(in the rows, 128 means zero)
The rows below come in pairs that one turn or mirror swaps. Which row does each named row swap with?
The rows were stretched afterwards, more along some directions than others.
K731: [141 145 114 125 119 155 147 118 123 120 153 155 116  96 133  89 142 133
 132 153]
K261: [119 106 134 118 141 134 144 144 163 123 140 131 143 135 116 139 135 135
 108 113]
K84: [128 143  85 124 117 127 150 105 122  97 119 152 112 104 155 146 141 150
 123 157]
K858: [143 130 130 114 119 127 111 161 116 135 162 141 121 122 159 146 130 127
 120 129]
K181: [145 124 126 128  97 142 114 112 123 131 137 141 166 140 119 131  90 101
  89 114]
K317: [133 116 134 119 131 132 155 132 164 137 108 142 130 134 119  89 141 142
 144 136]
K67: [137 138 131 118 113 127 110 154 105 143 166 146 121 116 159 143 127 119
 123 130]
K438: [129 136  87 117 117 141 163 108 124  97 114 152 112 109 154 146 140 151
 126 153]
K3: [142 120 140 113 145 138 135 109 146 142 132 136 113 134 125  96 171 138
 143 148]
K105: [153 115 110 104 141 149 165 119 144  97 131 140 127 130 136 146 130 147
  97 135]
K728: [114 137 110 144 123 141 111  84 101 123 158 124 131  98 117 123 151 107
 125 160]
K811: [135 129 129 141  95 110 106 149 132 135 131 146 154 125 133 112  88 105
 133 131]
K730: [128 126 119 147  93 107 118 139 136 141 129 127 168 124 131 110 100 117
 136 141]
K254: [142 109  96 123 130 148 158  93 138  89 115 130 153 120 124 150 112 129
 100 149]
K358: [148 127 130 130 101 144 109 105 119 132 138 141 162 137 115 127 106  96
  95 118]
K365: [146 139  93 140 117  96 113  98 104 103 130 118 132 117 157 145 144 142
 138 173]
K736: [143 137 116 126 105 160 139 117 124 125 155 162 134 104 125  91 128 120
 121 140]
K807: [130 136  84 121 119 122 147 103 128 102 126 142 112 111 157 144 148 148
 130 157]
K326: [117 106 132 114 144 124 154 137 160 127 135 135 135 135 114 142 137 141
 106 114]
K749: [141 132 130 119 114 129 110 160 108 141 159 140 120 123 156 138 126 126
 122 133]
K413: [146 132 127 148 104 100 114 128 136 118 116 131 162 130 136  97  99 126
 147 149]
K75: [140 117 128 113 126 138 161 119 161 129 111 152 131 133 123  97 142 137
 141 139]
K24: [133 126 132 145 105  99 117 141 118 124 126 136 161 130 128 110  85 105
 133 133]
K283: [154 112 127  99 132 144 126 153 129 134 168 144 119 125 149 140 131 120
  98 135]
K549: [139 130 131 116 146 139 135 111 134 140 130 140 102 122 126  98 181 140
 143 152]
K187: [141 115 136 116 132 124 150 119 165 132 108 145 134 138 111  94 148 133
 143 138]
K881: [134 139 132 140 103 110 102 151 113 144 154 144 149 114 142 118 100 114
 125 132]
K625: [114 139 119 138 128 139 126  91 108 135 153 136 113 104 118 117 161 123
 125 149]
K837: [127  99 132 123 149 124 141 140 155 126 139 127 147 132 118 143 134 132
 105 133]
K612: [148 120 121 132 117 120 100 103 102 119 140 113 148 144 136 162 111 108
 101 135]
K925: [126 133  85 126 110 134 154 104 121  93 119 143 115 113 149 146 134 154
 121 148]
K524: [149 135 100 143 110 104 111 103  99  92 113 115 140 129 156 152 117 135
 133 165]
K843: [137 132 128 141  99 113 103 148 115 136 162 145 153 115 146 119  92 103
 121 135]
K19: [152 120 118 134 113 115  99 108 107 119 126 125 139 141 146 160 107 109
 112 149]
K877: [131 137 133 142 102 113 105 154 118 143 154 140 148 116 138 110 102 112
 130 130]
K419: [149 117 126 128 122 125  98 108 100 125 137 114 150 142 132 159 112  93
 105 138]
K373: [125 125  97 115 115 131 164 128 156  96 124 158 135 120 130 136 125 152
 105 118]
K482: [149 122 135 125 103 139 114 104 116 136 139 140 163 144 118 141 104  95
  92 114]
K498: [146 125 120 138 119 100 102 103  89 109 136 117 136 136 154 149 108 111
 125 156]
K594: [137 137 114 141 116  99 122 121 146 124 113 129 163 122 128 102 119 131
 142 148]
K290: [141 129 116 120 104 162 126 124 123 132 149 154 149 113 114 113 108  94
  89 126]
K73: [131 122 119 122 127 124 155 128 167 133 103 147 139 128 116  96 140 134
 141 137]
K435: [117 132  89 122 110 138 165 127 138  93 116 156 132 111 133 144 126 152
 108 126]
K911: [133 131  96 139 111 117 108 100 103 123 124 106 144 124 153 162 119 121
 120 162]
K930: [153 113 113  96 143 154 151 134 137 109 138 140 120 130 148 156 137 143
 101 134]
K10: [119 134 119 141 126 149 120  93 107 126 153 129 122 109 118 125 160 119
 120 149]
K849: [143 127 117 131 133 141 136 116 116 123 154 137 113  94 145 101 153 132
 152 181]
K874: [152 120 129 130 115 116  95  99  98 126 143 118 149 144 133 158 112 105
 104 136]

K858 is swapped with K358
K187 is swapped with K84
K612 is swapped with K877
K438 is swapped with K75
K105 is swapped with K731

